The rows of X fall into several groups, which share some directions, and each row is roughly a mix of its group's hidden directions, except some rows that fit no group.
X, 151 rows:
[[  9  12  22  22  13 -31  16 -18  25 -23  -2 -11  -8  10]
 [  2   3   8 -13   7 -20  47 -18  -3 -16  -9  23  10 -12]
 [-35   8  23  -9  15  -8  21  24  17  -8 -22   6   2 -19]
 [ -1  35  -6  43  -3 -25   7   5  -1  13   0  -4 -15  10]
 [ 29 -17   2  -9  10 -13  17  -4 -29  10  32  18   1 -17]
 [ 19   2 -26  32  -8  -1  -5   1 -20  28  29 -14  -8   4]
 [ 19  -4  -8  -1   5  -3 -42  13   3  23  13  13 -24  24]
 [  3  29 -16  -1 -10  21  -4  14 -30 -13 -20  -2 -31  -4]
 [  0   0   4  23 -12  16 -26  34  -5  23  26 -14 -14  -1]
 [-23   0 -17  -3 -25  36  33  -5  16   3  -1  13   7  -4]
 [-29  15  12  18  12 -22 -27  22  18  19 -15  -3   6   7]
 [ 18 -20  20  -2  -3  -6  27  14   7  12  38  24 -10  -3]
 [-20   3 -33 -16  10  -1  -4 -18   5  -2 -40 -19  12   9]
 [ 12  -6  11  11  10   8 -39  16   2  20  30  25 -12   0]
 [  5  -2  32  11  12  20  12   0  22 -25  25  17 -14 -19]
 [-14 -15 -12  -1  26  -7  12  31   6  37  16  -1  -9 -16]
 [  0  32  14  22 -11  10  27   5 -16 -29  -5  -6 -18 -16]
 [ 26 -23  -3  -4 -26 -12   3 -12 -23  11  22 -21  22  10]
 [-14   4  10  -7 -18  17  13  27 -37   1   0  -1  13 -31]
 [ 32  -8   0  10 -16 -21  13 -17 -25  -5  17 -31   9   8]
 [-23  -2  25  -6   3  35  -9  19  -2 -19  -1   4   9 -33]
 [ 18 -18 -43 -20   9  11 -14 -27 -15   8   0  -2   3   8]
 [  9 -39  -2 -27  15 -10   4  20  -2  16  15 -28  -1  -6]
 [ -7  18 -15 -11   5   9  23 -27   9 -32 -34   5  -9   1]
 [  3  15  35  30   8  -8  -6  15  21  -3  20  20 -20   1]
 [ -8 -18  20 -13  33  -7 -11  35  -5   5   7 -14  -4 -26]
 [  0 -13 -20   3   2  20  -4  31   2  33  25  -4 -25  -3]
 [ -6 -14 -33 -25   6  15  23 -25  -6 -12 -17 -16  15 -11]
 [ -2   1  36  11  23 -22   6  11  10   3  18  31   4 -19]
 [  5  24 -10  25   5 -39  -8  -4   7  20  -9   5 -12  27]
 [ -9 -18  -9 -12 -19  45   1   2 -13   3  17   7  20 -22]
 [-27   8  34   2  16  -3   8  36   6  -6  -7   3  -5 -26]
 [  7 -32 -17 -26  -7  34   7  -8 -15  -4  14 -14  14 -16]
 [-15   9  13  -4  17 -16  -1 -30  15 -24 -27  15  26  -4]
 [ 10  -6 -27  -7  -5  13 -38 -24 -13  -6 -13 -24  11  14]
 [  6 -14 -14 -21 -40  -4  16  -6 -23  14  -3  -7  26  13]
 [  3  21   2   5  14 -21  13 -19  29 -16 -20  17 -23  21]
 [-10  -4  12   6  21 -26 -37  27   2  23  -1 -19   5   1]
 [ 10 -21  14  -9  31 -39  22   7  -6   5  10 -15   3 -15]
 [-11 -11  -5 -18  23 -14 -39  -9  16  13 -18  18  18  11]
 [ -6   9   5  11  44  -1 -33   5  21  -6  -6   8 -23  -4]
 [  0 -24 -22 -14 -22  -9   7   8 -11  33   6 -27  18  13]
 [-25  11  19  -3 -11  14  24  36 -12  -4  -7  -1   0 -28]
 [ -2   4 -40 -12 -13  27  -1 -33 -10  -6 -18   8  12   5]
 [ 16  -3  29   2  14  -5  -1 -14   6 -13  23  45   4 -11]
 [  9 -14  -6  -7  43  15 -18  11  13  -1  14   4 -32 -13]
 [ -1   9  -9   1 -29  -3  34  -5 -27 -10 -13 -33  12  -3]
 [ 19  -6 -31  11 -10   3  38 -22  -7   4  16 -22  -6   4]
 [-25 -24  13 -23  -1   7 -24  29  15  22   0   1  18  -1]
 [ -3  -3  23   7  44 -15 -12   5  31  -8   6  11 -14  -9]
 [  0   5 -12 -16   0   7 -11 -41  10 -28 -30   6  11  14]
 [ 30  -9 -17  -6 -30   2 -13 -16 -18  16  17  14   3  26]
 [ 17   4 -10  -3   6 -13 -29  28 -18  21   3  -7 -33  16]
 [-25 -24 -10  -9 -13  33  11  10   5  15  13 -11  25 -20]
 [-14  29 -18  16  10   3 -36 -15  -1  -8 -32  -5   2   7]
 [-15  26   3  13  -7  32  16   0 -18 -24  -7   9  -2 -31]
 [ 13  -6 -26 -15 -13  41   0 -26   8 -15  -1  13 -14  12]
 [ -9  -8  14 -17  -4  16  39   4 -16 -18   2   5  13 -34]
 [ 16  -2 -22 -10 -41  13  14 -21 -21   5   4  11  12  16]
 [  0 -12 -20 -24  22 -36  26  -3 -15  14 -15 -11   9  -4]
 [ 14  -8   2   2  -1 -23 -34  16   3  33  14  11 -10  27]
 [ -6  14 -13   1   9   5 -34  17  17  16 -14  15 -31  23]
 [-33   8  19   6  13 -19   7  27  15   0 -21 -28   5  -9]
 [ 11  -5  44   6  24 -25  -6  -3  10 -17  15  14   8 -11]
 [ 10  27  -7  17   0 -14 -16 -21  18  -6 -15  15 -19  34]
 [  2 -18   1 -28  42   0 -25  18  -1  -1  -5  -2 -19 -12]
 [-41  21  -5  14  -4   6   3  -1  32   4 -27   6  11   6]
 [  1  23  25  -5  15   2 -21  -4  -3 -34 -22  27 -11  -9]
 [ -8  -5  36  14  30 -23  -7  -1  14 -12   7  -7  20 -21]
 [  1 -10  -6  -6 -24   0  45 -21  -8 -11   1 -17  27  -5]
 [ -8   8  10   8   3  -9 -23  34  21  24   4  16 -26  19]
 [ 13   5  25  16  -3 -30 -20   2  20  13  13  22  -5  27]
 [  6  -4  18  -2  -1  10  32 -24  -6 -38   4  -5  16 -24]
 [  1   8 -18  10 -26   2  23 -27 -13 -12 -13 -32  20   5]
 [  7   4  21  -9   5 -18 -22 -25  13 -32 -25  -8   9  19]
 [-12   6   3  17  38  16   1  10  15 -17   2 -20 -22 -28]
 [ 13 -11 -31 -10 -31  -2  -4  -7  -9  23  -2 -17   3  34]
 [-22 -14  -1   9 -10  29  -9 -17  29   6  12  12  34  -5]
 [ 29   0  10  -4  16 -30  22 -28  -3 -29  -3  -7  -8   5]
 [  9  13  16  -1  -8  -8 -44   0   6  -1  -8  29  -9  28]
 [ 13   0 -27 -15  -2  17   3 -35 -18 -28 -18 -18   2   0]
 [ -6  21  -5  25   5 -37  -6   7  17  25  -9   4 -12  26]
 [ -8 -14   2  -5  23  -1  -5  10  45  17  11  24 -18  11]
 [ -2  17  -2  21 -39   7   0  27  -4  19   7 -10 -19  21]
 [ 26 -19   7  13  -7 -19  -6   7  11  20  33 -19 -11  23]
 [ -3  30 -22  15 -14 -14  10 -15   4  -6 -30 -15 -12  26]
 [-11   3  -8 -10  16  10   5 -11  21   5  -4  56  -4  -2]
 [  0   6  40  21   3 -17 -16  32   5  10  21  10  -8  -4]
 [-14  21 -14  -5 -23  12 -13 -15  11 -15 -39   0   0  26]
 [  0   3  20  12  10 -22 -35  33   9  20   7  -5 -17  11]
 [ 14   4 -24  18  -1 -33  26 -30   2  10   2 -13   5  19]
 [ -4 -32   6  -3  22  -1  -4 -24  27   4  20   7  31  -9]
 [-16 -14 -20  -9  29  10 -25  11  33  18  -6  -4 -15   9]
 [-12  -1  28   8  31 -11  -1  28  30   0   6   3 -22  -8]
 [ 13  12  -7   1  25 -36   7 -12 -27  10  -2  30   5 -12]
 [ 18  14   5  34  -6 -33  28 -14   7   3  16  -6  -7  14]
 [  0  20   6 -16 -13 -20  -6  -5   8  -7 -33  29  -9  32]
 [-23  -2 -17   6 -10  33 -17 -26  17  -4  -9  -2  32  -2]
 [-14 -33 -10 -17   4  32  14   0  28  11  18   7   9 -10]
 [  1  22 -11  -5 -37   4  34  -9 -22  -6 -16  18   1   7]
 [ 32 -12  -8  -4   1  17 -20 -37   2 -16  18  19  -2  11]
 [-19   6 -14  -6  26   2 -20 -22  21 -19 -36 -10   6   3]
 [ 18  28  -1  19 -24 -15 -18   8 -37   6  -4  -7 -10  13]
 [  6 -22 -29 -17  14   7  12 -31  -9 -11  -5 -28  17 -10]
 [ 32 -13  14  14 -10 -23  25 -13   7   2  34  -5  -2  13]
 [ 14  -9  -5  15   2  16  15  13  22  12  35   3 -36   6]
 [ 20 -26  22 -18  19  -6  24  -7   8 -13  26  19  -5 -15]
 [ -5 -35 -21 -28  -5   3   8 -12   0  15   1 -19  33   1]
 [ 12 -19 -26   5  -8  20  27 -19 -12   3  25 -24  11 -13]
 [ 11 -32 -17  -8   6  -6 -19 -21  -4  21  19  -5  34   1]
 [ 32  -8   2  -8   2  -9 -21   5 -45  -3  11 -20  -4  -6]
 [ 22  -1 -36  10  -7  23 -17 -26 -20  -3   8 -21  -3   5]
 [ 18  10 -15  12  -7 -14 -39  -1 -24   9  -6 -27  -5  20]
 [  5  18 -18   2 -11 -32  17 -22 -21  -4 -27 -15  14  14]
 [ 14   1  -2   5   2 -20 -49   3   0  22   1   3  -4  29]
 [  6 -22  25   9   0   2 -14   6  15  17  41  22  16  -5]
 [ -2 -21  10 -21   7 -33   9 -19  -1  -2 -12  -7  41  -1]
 [ 23  19 -28   7 -20   2  13 -30 -30  -4  -2  14  -1   8]
 [  7  -6  -5 -14  -1  28 -13 -24  31 -30 -12   2 -14  20]
 [ 13  11  -6  25  17  15 -28   6  14   2  15   6 -39   9]
 [-10  32   9  26 -24  -1  10  31 -20   2  -5 -14 -17  -3]
 [  6 -12 -17 -17   5  -9  46 -19 -17 -10  -6 -16  13 -14]
 [ 14   4   9   1 -17 -11  25 -11 -39 -20   1 -23  18 -15]
 [  5  -5   9  11  12 -28 -30  27   6  31  13  -9 -13  16]
 [  0   0 -38 -11 -20   3   4  16 -18  25 -12 -23 -14  18]
 [-11  31  19   4 -32 -16  17   3  -1 -15 -29   6   1  17]
 [-15  10  16   3   5 -12  46  -4   5  -7  -3  29  12 -23]
 [  8  20  11   7 -28  10  18  29 -23 -10   1 -10 -30  -2]
 [ -4  11  37  20  31 -15 -21  13  11  -9   8  10  -5 -17]
 [ 14 -10   9  -6  -5  42   3   4 -16 -22  23   1 -12 -27]
 [ 20   2 -14   9 -38  23  17 -27  -9  -5  18  11   3  12]
 [ -1  12  37   8   9 -39 -27   5   1  -8 -13  -1  13   8]
 [-15  35  13  12 -19 -21  12  22 -11  -3 -28 -10  -9   9]
 [ -8  -9  18  13   9 -17  13  38   5  15  16 -33 -10 -12]
 [ 11 -30  -5 -35  -9  16  20  13 -23   7  17   7   2 -16]
 [-12 -16  -3  -9  34 -25  34  11   4  16   6  -1   6 -23]
 [ 15   9   4   8  -4 -35   4   8  18  17   1   9 -27  36]
 [  1  27  12  16  -6  -4   5 -24  20 -17  -8  40  -7  13]
 [ 33  12 -13   7  -4 -22  23 -24  -4  -8   2   2 -26  25]
 [  2  -5 -21  -7 -19   5   1 -16 -34  -1  -9 -33  30  -5]
 [-20 -11  16   6  -6  12  30  -9  32   0  16  24  22 -10]
 [ 33 -18  11 -12 -18   6  29   1  -2 -12  27  -3 -22   8]
 [-26  19   0  10 -19  34 -18   5   6   5  -6  34   9  -5]
 [-23  -8 -10 -11  -9  20 -30  35 -11  26  -5  -8   7  -7]
 [  9 -17  -6 -14  -7  36   4 -30 -11 -23  11   7  21 -18]
 [ -2 -15   9 -10  19  11  37 -15  31 -27   4  -2  -6 -13]
 [ 20 -19   4 -11   8   7  45  -4   1 -11  28   5 -14 -16]
 [-16  28  -7  16  11 -29 -10   6  18  14 -27  10 -11  21]
 [  6  20 -20   1 -33   1 -23  -6 -31   9 -18   3   9  20]
 [  6  18  -8  37 -16 -16  32  -9 -16   5  10 -24   4  -2]
 [-29   5   7   0  26 -20 -12  23  19   4 -26 -26  -1  -3]]

One row of each group comes first, with its name. Which group is each row after those in?
[ -7  11   3  11 -14  27  46  -6  -1 -23   7  -1  -2 -23]
J
[-26  22 -11   9  14 -10   4 -22  -2 -13 -34  -5  27 -13]
H
[  2 -16  12  -9  41 -14 -28 -20  23 -13  -4   4  12  -3]
E
[  8  -2 -23 -23  -3  39   0 -23 -15 -26 -12   9  -5 -10]
U

[-22   7   8   7  14   3 -39   8  36   2 -17   2  -6  16]
E
[  9  -7  16   3  11 -13 -40  28  10  19  14   2 -20  16]
E
[-12 -20 -15 -26  25  31  -9 -17  18 -16 -11   2   8 -15]
U
[-11  24  -8  -6  -8 -20  31  -6   5 -12 -39  -7 -10  17]
H
[ 18   3 -33  -8   2  27 -27 -15  -9   3   2  25 -20  11]
J
[ -7   1 -22  11 -14  48 -27  -7   9  -4   2 -17  -4   5]
E
[-10  17   8  11  10  34   7  20  -7 -17   5  12 -24 -32]
J
[ -7   2  22  20   7 -26  -8  36 -11  24  15 -14   4 -13]
E
[-13 -30  -9  -7   0  12 -20  20  13  37  20  -6  15   0]
H
[  2  -7  -7   0  -3 -21  36 -34   2  -9  -6 -18  30   1]
H
[ -5   4  17 -18   8 -11  29  -4  33 -19 -17  25 -17  11]
E
[ 32   7 -10  12 -19  -8 -28  -4 -33   8  11 -12  -9  20]
U
[ -9 -16  20  -3  23 -26   1  38  13  24  12  -5  -8  -6]
U
[-19 -11   8 -30  30   2   3   6 -10 -12 -19   5  18 -34]
J
